Rows are one point carried round by a steady rotation, each followed by how many ticks it has turned.
The counts run from 0 to 169.
[158 147 103 109 154 153 116 119 137 105  88 159 104 110 157  94 108  67
 112 124  89 145 154 101 139 155 144  87 143 147 162  90 100 111 140 153
 136 129  94 160 160 162 129  82 118 153 164 158 109 115 125 119 172]  59
[153  92 107  72 140 157 109 159 137 124 103 143  94 105 137 115  98  81
 112 128  83 145 176 122 133 156 123  99 127 111 124  77  90 109 138 127
 129 156  92 172 142 154 144  92 134 123 153 140 102 112 126 121 180]  69
[146  90 125 109 127 140 126 163 126 102  65 146 107 140 139 113  79  86
 135 145 102 142 183 103 131 173 134 101 148 134 126  75 115 102 134 150
 117 152  83 156 152 146 103 107 139 162 134 145  87 127 124 133 169]  129
[151 127 133 118 123 153 104 105 134 121  87 169  98 107 150 117  85  61
 121 133 123 134 165 135 127 159 124  86 163 119 157 102 108 137 131 161
 129 152  85 154 134 167 130  91  96 153 148 136 118 116 108 125 186]  117
[170  94 105  88 126 162 103 163 134  92  69 133 117 128 155 107  63  96
 124 131 110 151 166 130 138 157 142 101 129 132 126  82 109 132 136 175
 113 137  86 143 146 159 124  88 125 147 159 136 107  94 124 123 149]  27
[156 144  92 105 169 148  98 115 146 112 105 143  99 105 162 107  97  99
 136 124  82 134 170 117 152 149 119  90 139 128 130  93  86  90 154 139
 143 133 123 162 156 152 146  99 117 140 142 150 103 105 144 115 187]  61
[179 132 106 137 152 139 135 104 145 121 103 158 103 121 165 113  88  93
 145 142  87 120 190 106 159 158 112  78 164 120 142  84  93 101 141 132
 152 140 111 158 156 160 144 101 136 150 142 146  90 120 125 138 177]  63
[139 124 127 131 114 159 138 108 153 106  98 150 121 103 138 112  76  71
 102 159 121 137 172 101 121 161 146  76 144 116 119  84 100 125 164 179
 133 157  75 149 149 158 129  98 127 145 128 131  87 127 104 108 165]  75
[165 101 110  99 155 108 120 106 133 107  82 150 129 109 146 127  90  97
 111 167  89 151 192 120 121 152 142 110 152 126 141  89  94  98 136 183
 144 177 103 144 145 148  96  88 137 164 162 142 106 116 109 124 144]  149
[155 123 123  98 162 138  92 106 144  96  86 136 104 112 132  78  69  50
  92 111  92 134 155 108 127 159 134  98 131 135 141  87 115  99 155 152
 128 129 103 159 146 131 103 110 146 132 141 135 115 115 112 114 157]  101
[156 122 127 123 165 120 100 105 147  79  86 143 100 137 150  92  61  74
 136 114 105 126 179 112 144 171 112  84 138 113  94  87 106  74 160 151
 134 129 131 141 140 141 113 119 136 138 121 138 116 125 134 111 155]  104
[156  89 109  96 125 155 115 159 149 121 100 140  89 111 143 109  89  74
 115 123  95 144 173 109 128 162 128  86 137 114 130  70 101 104 147 115
 117 144  81 178 156 134 145  96 145 126 154 137  99 115 118 141 173]  70
[138 112 135 128 133 144 109 112 147 105  78 157  92 106 157 133  89  91
 133 163 107 126 183 122 135 161 123  86 171 107 141  87 118 110 147 146
 128 158  84 147 141 142 125 120 117 131 120 140  81 125 109 150 193]  13
[180 159 109 125 151 155 125  97 131 102  84 156 103 121 160 115  72  83
 131 123  94 123 171 126 155 140 127  81 143 127 150  90 109 133 149 167
 161 140 112 144 133 175 112 105 123 142 153 161 113 103 119 117 162]  167
[149 115 116 113 123 155 116 119 157 108 111 134  91  96 158 104  75  87
 119 137 118 135 181 110 120 167 124  85 153  86  86  58  93 113 155 148
 125 142  92 148 146 135 144 104 132 126 117 148 108 119 100 111 166]  73
[151 127  88  88 170 147  74 114 143 103 104 133 116  84 162 121  81  94
 121 149  86 149 160 136 134 138 145 124 144 137 143  98 110 111 153 174
 116 131  96 149 152 149 129  94 112 132 128 148 102  79 109 120 172]  142
[156 147  91 154 166 124 116 103 165  89  87 153  97 117 156 115  69  77
 122 133  91 136 161 106 129 150 126  79 151 136 147  88 104 101 147 145
 135 114 110 135 169 142 125 112 128 155 131 164 108 101 106 135 158]  164
[174 119 116 110 166 148  93 102 138 102  91 131 108 115 165 100  67  95
 126 140  99 117 166 125 157 149 134  98 164 142 162 101 112 103 159 163
 109 131  99 159 155 136 125 114 130 128 147 131  77 103 114 154 174]  144
[148 116  96 118 145 158  98 130 147 135  97 164 103  90 147 134  80  78
 108 133 100 148 180 126 121 152 118 108 153 133 170  98 102 137 127 136
 132 147  88 168 154 155 138 101 110 142 133 153 100  93 106 137 184]  9
[166  91  87 120 161 120  96 136 147  97  92 127  91 118 150 112  55  98
 119 124  94 138 194 126 115 153 108 102 131  95 107  82  94  94 154 146
 127 149 124 132 145 134 122 111 149 118 134 136 107  99 112 143 151]  154
[175  93 104 152 129 122 125 114 137  90  86 149  94 119 154 117  56  78
 120 133 117 134 184 120 106 160 128  92 153 107 124  88 101 123 147 158
 131 156  90 129 141 145 107 110 156 136 134 152 100 109  90 141 133]  156
[178 110 128  99 152 117 124  88 133 109  70 144 109 118 156 119  83  98
 125 168 101 134 189 116 144 153 141  98 168 117 154  82  97 108 130 177
 132 165 108 150 141 144 100 102 142 159 164 129 107 119 105 140 141]  148
[156 103 108 131 135 132 128 140 138 112  73 169 101 130 158 132  84  86
 146 146 113 141 186 124 135 169 116  92 159 121 142  90  99 129 117 139
 129 144 100 144 155 171 126  87 106 179 147 143 119 115 127 132 163]  5
[153 109  96 131 157 136 126 142 147 110  86 140 123 130 141 122  59 105
 131 153  90 130 202  98 134 161 128  98 146 128 116  79 109  89 153 156
 121 139 112 159 165 136 121 125 146 148 105 142  77 116 115 140 164]  21
[135 115 125 104 127 141 122 133 165  90  74 138 109 128 128 121  67  79
 108 141  88 139 160  97 153 153 160  73 137 142 126  73 116 112 140 159
 117 115  90 161 153 163 129  97 127 141 155 126 101 118 128 109 162]  78
[148 125 128  85 127 145 117 109 138 111  64 140 102 109 146 113  97  88
 104 161 107 136 179 103 137 159 139 100 152 121 153  70 111 120 126 165
 121 158  82 162 143 130  92 114 130 157 145 149  97 130 108 124 179]  16
[172 119  88 111 173 125 101  95 130 108 112 141 111  93 158 113  87  89
 111 139  80 143 185 132 119 147 125 112 136 125 138  90  92  81 163 157
 146 167 113 139 141 135 115 104 154 127 130 155  98 112  95 131 154]  41
[165 114 120 122 167 132  97  99 138  99  91 145 109 113 165 123  72 108
 139 151  93 130 172 127 143 151 127  98 161 134 148 110 110  88 166 168
 124 145 108 142 155 149 131 107 124 130 135 124  70 111 111 159 178]  145
[160 113 101 108 141 143 106 117 140  79  75 152  98 110 152 108  66  74
 103 129 116 148 167 130  95 153 135  95 129  97 107  96  98 131 152 183
 145 160  97 116 129 147 109 100 124 133 147 156 128 107 110 112 145]  158
[168 112 122 121 134 146 120 142 135 108  72 159  98 138 161 118  69  85
 156 125 118 124 186 126 142 174 105  80 154 112 128  90  97 125 121 151
 130 140 123 151 140 167 132  97 104 169 155 131 124 110 142 132 167]  4
[152 100 114  93 166 113 105 110 147  89  77 152 106 110 155 151  86  97
 124 158  76 147 177 129 138 140 141 101 145 138 138 101 106  97 150 160
 145 142 109 137 139 161 122  85 123 126 164 137 102  96 124 140 169]  37
[162 116  98 107 135 165 117 150 145 110  90 129 113 110 148  89  63  86
 124 136 117 145 183 108 127 167 135 105 149 127 129  56 100 115 133 162
  96 125  94 160 164 125 116 109 130 173 117 153 109 106 107 110 147]  132
[158 124  77 112 142 146 108 138 158 104  98 137  91 109 144  96  64  71
  94 105 108 148 174 114 111 149 124  92 120 111 121  73  91 119 145 148
 139 132 108 135 158 135 126  99 137 138 149 154 136  94 108 106 132]  50
[151 120 110 127 158 126 119 118 136  90  86 162 127 130 143 116  70  77
 144 131  92 146 178 129 130 163 130 100 135 121 107  78  97 109 132 166
 156 160 117 132 140 163  90  89 119 173 121 159 136 117 133  95 145]  107
[170 127 105  84 168 156  78 108 145 102 100 125 104  89 162 101  66  96
 121 135  96 131 162 137 146 139 134 110 152 131 153  92 115 110 154 172
 115 127 108 154 146 140 129 106 121 114 138 139 102  84 106 136 172]  143
[178 112  98 113 172 113 115  97 136 104  98 141 106 100 152 117  89  85
 112 145  78 147 170 119 130 146 130 107 147 142 165  77 104  89 151 143
 136 149 103 148 152 128 112 104 158 138 140 155  93 103  97 148 151]  40
[158 127 103 128 155 138 102  86 165 100 103 148 116  91 167 129  66 100
 121 159 111 139 173 133 119 147 135  93 157 119 127 104 101 121 159 196
 139 142 103 127 148 160 128  91 105 142 139 141  98  94  96 122 156]  33
